A single turn carries every row of the set below to another of its rows. Some are shown first; where does it send the rows asked next?
k_907: [-0.10 -0.05  0.45  0.99  1.59 -3.36  0.41 -1.43  3.94 -1.78 -1.63 -1.20
 -3.41]
k_266: [-0.48 -1.30 -0.23 -2.65  1.67 -2.58  3.25 -0.32 -0.29  2.28 -1.50 -0.78
 -1.19]
k_346: [ 1.63  1.23  2.89 -0.23  1.37  0.61 -2.18  2.14  0.16 -2.15  1.59 -0.34
 -0.67]
k_714: [-1.62  3.11  2.31  0.63  0.83 -1.88 -1.53 -1.17 -0.03  0.60 -2.57  2.15
 -0.14]
k_987: [ 1.04 -4.06 -2.61 -0.36 -0.41 -3.70 -0.87 -1.66 -0.16 -0.74  2.67 -1.91
 -0.45]
k_682: [ 3.00  0.43  2.92  1.11 -2.88 -2.56  1.20  0.41 -0.71 -1.50 -0.97 -2.57
 -2.88]
k_427: [ 3.81  0.46  0.74  3.61 -1.90  0.53 -2.09  1.09  0.17  1.14 -0.17 -1.99
 -2.87]
k_309: [-0.11 -0.46 -1.01  3.88  0.11 -4.43 -3.57 -0.02 -0.26 -1.86  0.24  0.78
  0.14]
k_837: [-2.63 -1.59 -0.51  1.92 -0.90  0.48  1.81  0.28  1.31  0.56  0.20 -2.20
  1.51]
k_342: [ 3.40  0.42 -0.18  3.37 -1.85  0.44 -1.64  1.09  0.08  2.30  0.47 -1.95
 -3.30]
k_725: [ 1.24 -0.08 -1.58  3.95 -1.41 -3.52 -4.02  0.09  0.28 -1.59 -0.18  0.38
  0.46]
k_941: [ 3.08  0.16  0.48  0.21 -1.70  2.39 -0.73  0.93  3.33  0.71 -0.04 -0.77
  0.20]
k_575: [-1.91  2.28  2.31  1.39  0.96 -2.28 -0.89 -2.19 -0.03  1.23 -3.20  1.17
 -0.13]
k_984: [ 1.49 -0.95 -0.52 -0.09  0.34 -2.49 -1.84  1.36 -3.38  2.33 -0.46  0.92
  2.68]
k_852: [ 2.17  0.42  0.37 -0.39  1.86 -5.56 -3.14 -1.56 -1.55  1.20 -1.69 -0.63
 -2.33]
k_285: [ 0.33 -1.40 -0.95 -0.21 -0.71 -1.97 -1.12  0.73 -3.97  2.01  1.21  1.46
  2.02]
k_343: [ 0.72 -1.27 -0.86  0.76 -0.12 -2.50 -1.16 -0.35 -3.22  2.67  1.24  2.18
  2.09]
k_764: [ 1.14 -4.18 -2.97  0.14 -0.03 -3.03 -1.53 -1.15  0.75  1.95  1.92 -2.19
 -0.44]
k_489: [-3.10 -1.99 -2.04  2.21 -0.76 -0.77  1.61  0.26  0.81  0.86 -0.88 -1.60
  1.32]
k_569: [-3.00 -1.05 -1.18  1.85 -0.69  0.41  1.50  0.33  1.79  1.15 -0.05 -1.77
  1.25]
k_313: [ 2.14  0.24 -0.52 -1.75  2.02 -4.29 -3.53 -3.09 -0.63  0.27 -1.29  0.55
 -2.39]
k_642: [-0.10  0.75 -0.11 -3.17 -2.89  1.26 -1.28 -1.30 -1.21 -1.02 -1.42 -2.80
 -1.46]
k_699: [ 1.05  1.52 -2.27 -1.17 -0.67  1.62 -2.13  2.17 -2.42 -1.53  0.38 -0.62
 -1.19]
k_232: [-1.42  3.45  1.98  1.20  1.05 -1.30 -1.14 -1.11 -0.08  0.67 -2.71  2.15
 -1.05]
k_143: [ 2.99 -0.27  2.42  1.03 -3.03 -1.72  1.26  0.87  0.24 -1.60 -1.36 -2.20
 -3.54]
k_322: [ 2.93  0.24  0.98 -0.62 -1.96  1.18 -0.93  0.87  4.11  0.96 -0.47 -0.65
  0.03]
k_939: [-0.11  0.54  0.62 -2.77 -2.49  0.92 -1.89 -1.77 -1.00 -1.68 -2.23 -2.82
 -0.71]
k_458: [ 1.08  0.34  1.75 -0.87 -2.57  0.25 -2.35 -3.09 -2.14 -0.72  1.46 -0.13
 -3.75]
k_685: [ 0.11  0.19 -0.69  4.41 -2.13 -4.37 -3.36 -0.94  0.57 -0.59 -0.68  0.31
 -0.03]
k_658: [ 2.98 -0.23  0.54 -0.55  0.76 -4.84 -3.70 -2.52 -1.71  0.96 -1.48  0.03
 -2.54]
k_558: [-1.68 -0.49 -0.64  1.38  0.61 -3.45  0.87 -1.90  2.72 -1.55 -1.10 -1.87
 -4.00]
k_269: [ 2.40 -0.96 -1.24 -0.82 -4.09 -0.66  1.81 -0.89 -0.18 -1.17  0.37  1.62
 -3.10]
k_416: [-0.54 -0.20  0.69  1.03  1.77 -2.59  0.33 -1.41  3.56 -1.62 -1.24 -1.52
 -4.29]
k_723: [ 2.59 -1.66 -0.64 -0.51 -4.20 -0.54  0.85 -0.48 -0.45 -1.06  1.26  1.20
 -3.64]
k_286: [-1.22 -0.97  0.55  0.14  1.84 -3.42  0.03 -1.98  4.16 -1.23 -1.16 -0.90
 -2.62]
k_690: [-2.36 -2.05  0.22  2.89 -1.24 -0.64  1.67  0.45  1.32  1.85  0.63 -0.72
  1.53]
k_921: [ 0.80  0.01 -1.29  4.35 -0.77 -3.68 -3.80  0.31  0.09 -1.38  0.37 -0.29
  0.71]
k_212: [-0.46 -1.61 -0.37 -2.87  2.67 -0.76  1.43 -0.93 -0.80  2.77 -1.15 -2.11
 -1.19]
k_296: [-1.09  2.29  2.16  1.17  1.50 -1.86  0.06  0.26  0.47  1.51 -2.95  2.47
 -0.61]
k_490: [ 2.99  0.45 -0.06 -0.78  0.71 -4.48 -3.78 -2.00 -1.38  0.99 -1.49  0.69
 -3.11]
k_203: [ 0.58  0.64 -2.96 -1.06 -0.46  1.85 -1.93  2.51 -1.48 -1.35 -0.33 -0.52
 -1.64]
k_561: [-0.85 -1.05  0.77 -2.90  1.38 -1.13  2.75 -0.73 -0.91  2.28 -1.19 -1.75
 -2.29]
k_405: [ 1.83 -4.74 -2.36  0.21 -0.30 -2.51 -0.16 -1.26  0.86  0.95  2.40 -1.92
 -0.95]
k_562: [ 0.84 -0.09  1.26  0.07 -1.89  0.86 -2.13 -3.39 -2.66 -0.71  2.08  0.21
 -3.29]
k_187: [ 1.07 -1.06 -1.00 -0.31 -1.48 -1.98 -1.33  0.57 -3.52  1.96  0.84  1.43
  2.61]
k_94: [-0.75 -1.15  0.15 -3.10  1.20 -1.59  2.56 -0.84 -0.84  2.35 -2.23 -1.24
 -2.38]
k_69: [ 1.81  2.09  2.57 -0.69  0.98  1.26 -1.47  1.64  0.63 -2.25  0.86 -0.22
 -0.40]
k_9: [ 1.85 -4.85 -1.96 -0.36 -1.00 -2.64 -0.55 -0.83  0.66  0.64  2.26 -2.34
 -0.35]

k_212 moves to k_313
k_342 moves to k_322
k_764 moves to k_286
Where do these go?
k_837 moves to k_232
k_143 moves to k_427
k_285 moves to k_94

